In the data rows, the value 128 means zero.
Some points, one per row:
[135 123 137 143  80 122 137 147 116 135 170 170  42 160 109  88 114]
[ 99 121 158 121  56  30  91 178 128 137 142 249   0 158 116 134  93]
[180 121 192 139  69 101 105  67 120 111 174 114 189 144 143 133 137]
[ 95 133 104 115  94 107 130 241 110 161 211 238   0 162 105  90 123]
[171 124  92  76 214 153 115 156 138 103 123   0 203 111 178 219 186]
[ 53 142  60 125 255 196 172 107 150 126   0  50 255  77 114 160 121]
[205 125 176 140  18 134 128 137 111 151 255 170   0 171 127  63 165]
[ 66 138  79 132 129 115 136 231 121 161 147 233   0 141  98  81 117]
[ 40 110  89  70 195   4  74 140 151  85   0 140 243  85 159 255  77]
[206 138 179 165   1 163 142 137  96 161 255 175   0 178 103  14 168]
[157 122 168 159  87 135 133  46 121 115 139 129 196 135 121  88 114]
[158 121 153 126  59  90 100 155 127 138 204 169  32 155 127 122 126]
[119 124 144 137  49  57 112 147 122 150 168 226   0 159 112  97 106]
[117 113  90  57 222  52  76 145 156  85   2  23 255  93 202 255 132]
[135 130 127 160 146 196 168  57 132 135 108 103 225 122 102  66 125]
[107 136 122 177 134 203 183  98 131 143  97 156 149 124  75  26 103]
[ 26 146  35 127 255 176 169 178 152 133   0 110 170  86 110 150 117]
[146 126 110  89 170 104 107 141 139 107 111  45 198 114 176 224 146]
[204 129 172 127  32 107 105 151 107 150 255 156   0 161 136 100 169]
Here are 22 more points, each followed by its number:
[ 66 129 143 215 157 214 192   0 134 118   0 141 255 102  54  13  71] 0
[194 122 189 147  18 153 128 131 108 155 255 177   0 167 104  30 151] 1
[141 126 147 126  63 103 114 179 117 142 220 186   0 167 121  87 126] 2
[ 84 123 112 151 196 163 160  58 133 116   7  85 255  99 117 133 101] 3
[161 122 151 138  79 134 135 149 108 147 222 162  23 163 121  88 143] 4
[ 89 135  19  43 255 115 107 255 157 118  57  41  90  87 187 255 153] 5
[ 92 133  62 103 255 190 148 122 148  98   0   1 255  71 154 221 141] 6
[ 57 127  75 106 220 109 123 127 151 108   0  94 240  95 138 198 105] 7
[ 70 141 128 183 131 182 189  78 120 144  86 190 141 120  59  19  91] 8
[ 35 136 140 197 113 154 182  34 128 135   1 234 206 128  49   5  52] 9
[ 73 137  65  98 255 163 144 146 149 117   0  48 246  80 140 183 127] 10
[ 76 136 104 140 132 116 139 144 134 127  79 187  89 120 108 123  94] 11
[144 115 149 162 140 159 139  57 131 118 100 109 246 119 119  94 114] 12
[128 130 171 170  80 147 149  38 127 127 114 154 199 137  94  51 105] 13
[113 126  81  64 251 103 100 144 158  89  10   0 255  85 193 255 153] 14
[113 136 129 178 132 203 181  81 120 141 117 141 168 125  93  40 119] 15
[116 117 107  86 201 109 111 131 145 104  51  69 215 100 168 226 137] 16
[172 132 166 143  20 120 129 160 112 151 255 205   0 166 115  51 146] 17
[120 132 110 122 198 151 136  80 142 104  37  54 255 102 135 169 131] 18
[108 120 167 146  50  53 109 110 118 130 123 232  77 151 107  98  87] 19
[107 143  60  97 255 225 158 103 145 102  15   0 255  77 160 217 163] 20
[ 86 146 105 133 123 112 126 177 122 148 132 190  24 131 105 111 114] 21
Which of these numbered points is nearest to each point below, looking only along the 4 directions in which the first points spread most? Its number follows each.
[102 109 168 140  40  28  85 118 127 128 120 250  67 151 115 116  74] > 19
[ 87 144 116 172 171 228 189  64 134 141  72 119 241 103  79  49 107] > 15
[ 91 134 126 187 185 253 197  19 129 131  40  82 255 106  75  33 114] > 0
[ 77 131 127 141 157 113 129  98 135 117  39 139 218 110 124 142  94] > 3
[102 124 160 159  50  89 124 133 117 137 157 242  24 156  98  80  92] > 19
[132 123  71  38 234  71  73 197 154  91  51   0 201  91 215 255 167] > 14
[ 87 138  98 120 107  67 113 200 133 142 129 215   0 136 121 144 111] > 21
[122 131 139 143 133 143 128  85 123 126 106 120 187 122 121 105 121] > 12
[105 131 106 133 200 175 154  93 131 108  47  46 255  88 136 164 134] > 18
[ 66 130  67  89 224  95 106 183 147 110   7  99 172  96 162 228 116] > 7
[133 131 101  91 200 137 120 156 134 116  96  48 165 103 165 192 150] > 16
